Each row is where one point has got to under a steady rotation. How many ticks took it there?
The counts run from 0 to 464.
[ 12  -6   0 -29  15  22  12  11   5   7  -2  -1 -12   4  28   1 -13  -5
   7 -17   6   0   9 -24 -11   9  11  -4   7   9  10  14   2 -12 -17   6
  -3   3  -2 -34  12   1   7  -5  -7  13 -11  -6  -6  -9   4  24  24  -3
   7   3  14  -9 -11  13  -3  10   4 -10   2  -8  -9   3 -24 -10  14   2
  13   0 -10  11   1 -18  23   9   4] => 79
[  4  -6 -15 -22   0 -13  -3   4 -22   3 -16 -11 -21  -9  -3   2  -6   4
  17 -24   4  -4  11 -15  12  -1 -20  -7  -5  24  -1   2   2  -2   2  -2
  23  -8  -5 -28  28 -11 -10  -2  -2 -10 -15  15 -25   1 -25   6   3   1
  -7 -17  -1  -1 -20  22 -11   8  -8  -5 -11 -10   5  -6  -3 -11  13   3
  11  -9  -7  10   6  -1   0  -1 -19] => 337
[ 17   8 -13 -14  11  -1   5  -1  -1  14  -1  -7  -3  -2  -7  -2   1  19
 -13 -18  13  -4   9 -43  -7 -12 -15   4  -2  10 -10  29  15  14   5   9
  -3   7  -6 -33  15 -10  -8   1 -11 -10  -6  21 -25  -1 -10  26  -7   5
  -5 -10  14 -16  -1  -6 -10   3  -8   0   3 -10   4 -18  -4   7  11   1
   8   5   2  20  17 -14  25  -2 -12] => 39
[  4  -7  -7 -21  -4  16  15  -5  -7   5 -14   9 -21   1  -1 -19 -15   7
   3 -16   1   1   5 -13  10   1 -13  -5  -4  25   4   4 -11  10  -4   7
  -1  22   1 -34  21  -2   6   1 -13   8 -10   6 -19 -10   0  15  10  -8
 -11  -1   4   0 -21  -2  14   0   6  -4  -6 -18   1  -4 -18 -12  24   8
  12   6 -21   2  13  -6  30  12 -13] => 74
[ 21 -10   2 -23  22  18  20  -5   5  12  -3  11 -24  13  24  -9 -14 -16
   3 -15  -8   5  18 -17   1 -22   0   2   1  10  -8  -1  21  -5  15   8
  -3   5  21 -28  14   5 -23  -6  10   9  -2  -8  -7   0   8   3  -1   6
   8 -12  12 -22 -18  -6   5  -1  12  -3 -11  -6   2   0  -6 -14  13   6
   5   6  -8   1   4 -10  23  15  -3] => 463
[ -5   7   8 -22  25   5   4  18  -2  14  -1   4 -19  -5   1  12 -19 -11
  16 -12  -1  13  22 -15 -15 -13   8   1   5   9 -21   2   2   4  -8  -3
  -3  -3  13 -14  18   3  -2 -15 -13   7   3   2   1  -8   3   2  20  13
  -9 -12  16  -7 -20  12 -14  -9  11 -14 -21  -7  -1   9 -16  -2  15  -4
  -3 -19 -20   5  11 -17  11  -6 -17] => 20
[-12  -8 -10 -11  11  11 -13  17 -17  16   3   2 -14  -3   6   6 -22 -12
  11 -19  -5  -4  13  -5 -11  -8   2  -1  -8  18 -16   3   5  -7 -10 -11
   0  -6  13 -18  22  -6  -5 -11 -20 -10   7   6   7   7  17 -14  18  19
  -9 -16  -3   1 -21   0 -21  -6   9 -13 -27 -12  -2   2 -12  -4  25  -1
  -2 -20 -32  -1   2 -13   8  -2 -14] => 439
[ 23 -17   4  -9  10  -8   0 -19   8   3  10  -7 -22   8  14   5  -7  -2
   8 -21  -5 -13  -3 -26   0  -4 -15  23 -12  18  -2 -10  18   0   4   1
  -2   5   6 -34   4   3  -1  -3  -6   8  11  -9   1 -16  -5  -2   2   4
   0 -10  -4  17 -23 -18 -14  -7  20   9 -11 -21   8   4 -12 -15  22   7
   1  -1 -15  -4  -4 -19   5  -2 -16] => 314
[ 23 -16   3 -11  23  11  10   5   5  15  -3   3 -18  14  25  -7  -1   0
   0 -22   0 -11  20 -22  -9 -15  -4  -1  -4   6  -3   4  26  -2  -4   6
  -8  -5  22 -24   7   5 -14  -7  -4  -7  10  -4  -2   4   3   5  -8  11
  16  -3  10 -15  -7  -7 -16  -5   4  -5 -13 -17  -8  -6 -24  -7   9  -3
   3   1  -6   9  10 -17  23   3  -1] => 45
[ -1   1  -2 -14   8  15   7   2  -2  11   3   2  -2  -7  12   6 -20  -4
  -9 -21  10   2  -1 -26 -22  -5  -7  11  -9   9 -13  16  -2  -9   5  10
 -15   9  -4 -35   4  -7  -4  -9  -9   3  -3   5  -3  -8  18  14  24  21
   8  -6  19 -11 -14   4   7  -3  24 -10  -9  -4   2   0  -6   2  19  22
  13 -11 -26   8   7 -12  20  11  -3] => 193
[ 23   1   0 -21  30   5   2  12 -12  23  -3   2 -15   5  18   4   1   3
   1  -4   3 -22  18 -21  -8  -9   1 -15  -5   6  -2   7  32  -2  -4   0
  -2  -1  21 -19   8   2 -17  -5 -11 -12  13  -2  -8  -3  -8  12   0   6
  16  -2  15 -18  -3  -1 -26   5  -9 -13  -2 -10  -1  -5 -22 -12   5  -4
  -1  -6   6  11   6 -26  21 -11  -5] => 46
[ 11 -27 -14 -10  -9  17   6   3  -8  -1   6  -9 -14   5  13   8  -8 -15
  15 -35   2  -1   3  -6  -1   4  -2  21 -14  13   0  -2  -3 -17  10  13
  -2 -11   2 -33  27  -7   0  -4  -5  15   1  -4  -8  -2   7   0  19   3
  -4 -15   1  -9 -28  -4  -2 -14  25   8 -18 -16  -2  -1 -12  -2  17  -5
   5  -7 -12  -4  15  -6   9  12  -6] => 446
[  7  -7 -14   1   2  -1  -3   2  -7  15  -5 -18 -24  -7  -9  -6   4  12
   9 -26   8   1   4 -26   6 -17 -29  -9 -15   4 -15  11  16   8   3   6
   7   6  15 -26   6   5  -9  -6  -2 -25   3  16 -21  -1  -6   8   1   1
 -11 -27  -8  -3 -13 -15 -19 -11  -3  -2  -8  -7   0 -13  -9  -6  22   4
   2   0   7  -5   9 -13  14  -6 -18] => 371
[ 18 -19   6  -5  -1  -7  -4 -16   5   5 -16 -11 -21   1   7  -3  -1   5
   3 -21   0   8  10 -29  13  -7 -26  15   5  23   3  10  14  -9  12   1
   4  -1  -8 -37   6  -6  -8  11   1   1 -18   5  -7   7  -7   9 -10   4
  -6 -17 -14  -2 -34   2   0  -5  -4   7  -3  -8  11  -8  -2 -14  27   8
  22   1  -9   6   2  -2  10   0 -11] => 420
[ 27  13  -1 -18   8  -1   7  -9 -13   9  12   5   2   3  -6   7 -14  21
   2 -10  19 -23  -4 -31 -11   5  -9  22   1  22  -9   7  19   3  21  -1
  -9   4  -3 -34  12  -6  -7  10 -15  14   4   3 -11 -25 -14   3   1   4
  17   1   9 -11  -1  -1  -7   8   4   1  -3 -30   8   1  -4   2  15  16
   9   5  -6  18   7 -12  12  -8 -10] => 146
[ 13  -7  -4  -3   3   9  12 -11  -2  20   8  -7 -16  -1 -11   1  -7  -3
   3 -34  17  12   1 -30   3 -20 -14  18  -2   6 -20  12  12  -4  20   7
  -9   6  10 -38  16  -2  -6   4   9   8  -3  15 -11  -5  13   6   5   8
   0 -21   8  -8 -14 -18   1 -16  14   7 -11  -5   4  -3   6   4   8  10
  16  -7  -1   2  13  -9   4   8 -17] => 35
[ 11  -1   1   2  15   8  -3 -11 -11  17   2  -1 -13 -15  -3  -5 -13  13
  -6 -12  -3 -13  17 -18   0 -21  -9  -2 -15  18 -16 -16  25  -4  11  -5
  -3  11  32 -27   5  -2 -27  -3   4  10   1  -6 -11 -16  -5 -11   4  11
   8 -17  -1  -8 -29   1  -8  -4   7   3 -11 -17  -3   0  -4   9  31  13
   1  -4  -7 -22   7  -7  14   3 -27] => 265
[  6  -9 -15 -27  28   4  10   8  -4   3   0   4 -23   6  22   4  -2  -7
  11 -17   3  -8  26 -17 -14  -9  17 -13  -4   1  -7   4   7   4 -14   7
   3  -6  22 -19  24  -5  -7 -23  -3  -6   7   3 -22   6  -6   8   5   7
  -2  -9  17 -17   1   5  -3   1  19  -8 -16  -5  -2  -5  -9 -15   4  -5
  -2 -12  -9   8   2 -21  15   1  -2] => 127
[ 10   4 -11 -26  12   4  12   2 -17  13 -13   5 -28   5  -3  -8 -14  -3
   0 -11   0  -4  10 -16   7  -9 -12 -18 -16  13  -9  13  13  15  10  15
   1  18  20 -24  16  -7 -21 -13   6   6  -4  -2 -41  -1  -5  13  -2  -3
  10 -14  16 -13 -13   1   1   2  11  -5  -3  -4   6  -6  -1 -21  13  13
   5   8  -4   0   7  -7  26  -1 -16] => 461
[ 11   1  13 -20  18   6   8  -2   9  11  -1   8 -26  -3  11   7 -18 -14
  13 -19  -5   2  29 -15   0 -16   8   9  -2  13 -15  -7   8  -9   7   5
   5   2  20 -27  24  10 -11 -11  -2  27  -3 -18  -6 -17  -3  -2   5  10
  -3 -10  20 -13 -26   8   0  -6  21  -4 -10 -14  -2   9 -13  -1  17  -2
   5  -3 -19  -4   6 -13  13  -2 -10] => 348
[ 13 -12  -2 -21   6  23  -4   3 -13  28   3 -20 -12  -1  17   7 -23 -13
   0 -17   5   0   1 -26 -13 -13  -8  -8   3  13  -6  12  18 -10   7   4
  -1   6  19 -44  -1   4  -5  -7   8  -9  -6  12  -3  -2   4  10  19  16
  16 -25  -3   0 -11  10   1   6  13  -1  -7   3   1   2  -5 -25  12  21
   9  -2 -11  -4  -4 -13  -1  17  -3] => 414
[ 16 -16 -16 -20  -3  23   6   7 -23   8  -8 -18 -13   6  20 -11  -7   3
   6 -14  -5 -11   7 -12  21  12 -19   5  -7  20  18  -4  16 -14   3  -3
   6   5  -3 -31  14   1 -15  12  -2   7  -9  -1   0   0  -5  15  16 -11
   5   2 -16  -5 -30   0 -10  -3 -14   1   3 -15  -4  -7 -26 -11  25  -5
   7  14  -2   5  11  -5  21  10  -9] => 164
[ 15  -7 -11 -18   1  16   6  -4 -23   9  13 -19  -7  -2  -9  12  -3  14
   3 -22  16  -3   9 -25 -20   1   9  15   3   8  -6   9   0  -4   1   3
 -11  -8  -2 -30  37 -16  -5   5  -3  10  -8  12  -8 -10  -7  17  24  11
  -5 -11  19 -16  -8  14  -7  -5  13  -1  -5  -5 -10  -7   0  16   4  -1
   6 -13  -3  10  16 -13   2   9 -11] => 449
[ 17  -5  13 -32  23  -2  12  12   4  20  -8   5 -21   7  12   3 -23 -20
  20  -8   2  10  26 -21 -10 -11   2   7  15  11 -10   4   9  -3  14   3
   0  -8  15 -19  19  -1 -20 -11  -3   1  -3  -1   1   1  11   5   3  20
   1 -12  11 -18 -16   6  -8   2   4 -19 -17  -2   7   9 -12 -15   4  -9
   8 -17 -12  10   7 -18  11  -4 -10] => 135
[ 17   1  -4  -9  16   5  -5   9 -18  22  11 -17 -10  -4  -2  16   3  19
  -1 -26  23  -5   0 -38 -13  -7  -8   9  -4   5 -20  17  25  -3   7   0
  -3   1   3 -26   7   4  -4   6  -5 -13  -5  23 -13  -8  -8  20  14  10
  10 -14  10 -14  -5   6 -28  -3  -2  -7  -2 -16   0 -10  -5   7  10   2
   3  -6  10   7  15 -18   5   0  -8] => 367
[  9  -3   6 -25  27   5  15  -4  -5  18  -4   3 -21  -3   7  -4 -22  -7
   1 -17  -2   6  18 -24  -9 -11   1  -8   4   3  -1   0  16  -2  18   0
  -9   4  25 -23  -6  -5 -29  -6  12   2  -9   1 -14  -9   2   7  16  18
  14 -22  18 -21 -15  11   1   7  17 -16  -1   9   7  -5   5 -11  13  24
  15 -19 -15   1  -2 -19   8   3  -9] => 299
[ 17  -7  -7  -6  25  12   8 -11   2  12  -4  -4  -4   0  16  -3  12  23
 -14 -21  -2 -18  21 -31  -7 -23   2   3  -1  12   6  13  19   4  -6   3
 -18  -6  12 -31   5 -10 -20  -3  -4  -6   6   8  -6   7  -8  10   2  21
  11   1   8 -18  -6   3  -9  -5   4 -10  -2  -6  -8 -18   2  -3  18  11
  10   2 -11  17   2 -22  22  -3 -13] => 210
[ 19   2   6  -9  14   9  -5   6  11  19   8  -1 -11  -1   9   2 -13  -1
  10 -19  18  -8  10 -28 -11 -19   1  13   4   6 -12   2  26   7  -4 -12
  -9  -5  16 -26  14  14  13  -5 -10   4  12   9   5 -16   9   5   4  15
   3  -8   0   0 -14 -15 -20  -7  -4 -11 -11 -22  -4   6 -21  -1  13  -8
   6  -9  -5   7  13 -13  16  -2 -18] => 152
[ 20   5 -12 -13  27   7   3   6 -25  20  -8  -3  -7  -1   9  -7   0  21
 -10  -3   2 -20  14 -20  -1 -11   6 -10  -4  12  -2   8  24   2   4   1
 -15  11   8 -21  -1  -6 -27   3  -4  -6   2   4 -17   2 -13  10   1   2
  22  -1  12 -21  -6   7 -21  15  -5 -12   5 -12  -1 -16 -13  -8  13   6
   3   3   1  15  11 -16  24  -9 -17] => 47
[  2  10  -5 -18  11  -2   5  -6 -22   4  -6   0 -34 -14 -18   6 -14  -1
  10  -6  -2   3  21  -8  10  -5  -2  -8 -10  23 -16 -15   5   4   6  -1
   3  16   7 -20  28  -1 -13  -3   2  22  -2   1 -20  -5 -13  -7  10   0
  -5 -12  14  -1 -25  15  -6   3  14   3  -9  -6   7   2   4  -4  22   3
   2 -15 -19  -6  13  -4  12  -8 -28] => 17
[ 13 -11  -2  -5  13  10  16  -4 -10  21 -10  -2 -11  -4  12 -19 -13   4
   3 -12  -2  -5  20 -15   4 -17  -7   6   9  14  -5  -5  16  -4  22 -21
 -13  -2  16 -26   3 -15 -28   8   1 -10  -7   8   3   2   8 -10  12  23
   9 -19  -9 -18 -22   4  -8  -5  -4 -15 -16  -5   6   2  -6   2  28  19
   9 -13 -12   1  13 -11  12   8 -19] => 52
[ 18   3  -4 -21  12   0   2  13  -9  24  -4 -13   0  -9   4  12 -13  11
   1 -16  22  -1   9 -33 -10  -8 -11   4  19  15 -17  22  21  -4   4  -2
   7  -8   3 -35  11  -8  -9   5  -3 -10 -13  22 -11  -4  -7  20   6   8
   8  -6   3 -13 -11  23  -9  17 -12 -20  -2  -5   1  -1  -5  -1   5   7
  16  -6   1  20   9  -3   1   0 -10] => 252
[ -1  -4 -24 -23 -11  10  -5  11 -36   6   2  -8 -13  -7  -8   7 -18   3
   8 -23   0 -13  -4  -8   3  14 -15  -6 -25  21  -5   7  -1  -4  11   2
   5  12  -9 -29  27 -19  -8  -5 -14   1  -3   9 -26  -5  -4   1  24  -1
   1  -6   5   5 -15   3 -11   5  15  -1 -13 -10   4 -12  -6   0  20   7
   1  -3 -20   7  17  -5  10  -3 -16] => 444
[  2 -14 -11 -16  15   3   2   8 -15  12  11 -12 -16  -5   0   8   0   0
  13 -37  13  -5  18 -25 -17  -8   7   2  -1   5  -8   7   4   4  -7   0
   3 -15   5 -23  24 -11  -1  -5  -6 -11   0  21 -11   0  -5   8  26  13
 -12 -21  10 -11 -14   0 -24  -8   5  -7 -16  -7  -9 -10  -7   0  -2  -6
   4 -24  -4   6  16 -21  -6  -1 -15] => 119
[  7   3 -13 -12   5  12   6  -2 -18   8   3 -11 -11  -2   1   5  14  23
   2 -32  16  -7  12 -28 -18 -12  10   2   5  12   0  12   0  10  -5  -2
   3 -12  -3 -27  27 -17  -2   2 -12  -4  -3  21 -15   4 -12  17  23  11
 -12  -6  11 -18  -2   6 -13  -8   1  -6 -11 -10  -2 -11  -1  14   5   2
   6 -20  -4  10  16 -20  12  -1 -17] => 120
[  2   7   6  -4  28   9 -10   3  -8  21  -5   0 -21  -9  -3  10 -13   3
   1 -14   1  -5  17 -16  -8 -27   3   0  -3  14 -13  -3  20   1  -5  -6
  -9   4  16 -21   0  13 -17  -6  -7  -6   2   3  11  -7  -1 -11  14  25
   7 -20   4   8 -16   5 -25 -10  13 -11 -14  -7  -1  -1  -5   4  31  10
   5 -23 -19  -7   1 -14   7 -12 -23] => 102
[ 20  -4   5  -9  11  -5  -6  -5  -6  -1  -8   0 -28  -1   8  -2  -7  11
   1  -3  -7 -15  11 -20  14   3 -26   3 -19  13 -10  -5  26  -5   7   6
   9   7   6 -27  14  12 -16  -3  -7  11   4 -15 -10 -19 -17  -5 -15  -3
   5  -2   2  -8 -27   5 -11   0   8   5  -6 -29  -2  -8 -19 -15  26 -10
   4  13   3  -2  10  -3  20 -15  -5] => 263
[ 20   3  -3 -24   8  -7  -3   1 -10  14  11   3   6   0   1   9 -14  10
  -4 -14  16 -30  -8 -35 -19  -1 -10   9  -3  15 -13   9  20  10  15   2
  -8   2   7 -34  12  -4   0  -4 -18  -1   3   5 -13 -19  -6   1   4  17
  26  -5  15  -9   2   6 -14  12   8  -9 -10 -19   2   2  -5  -4  11  16
   3 -12  -7  14   3  -9   5 -14  -9] => 145
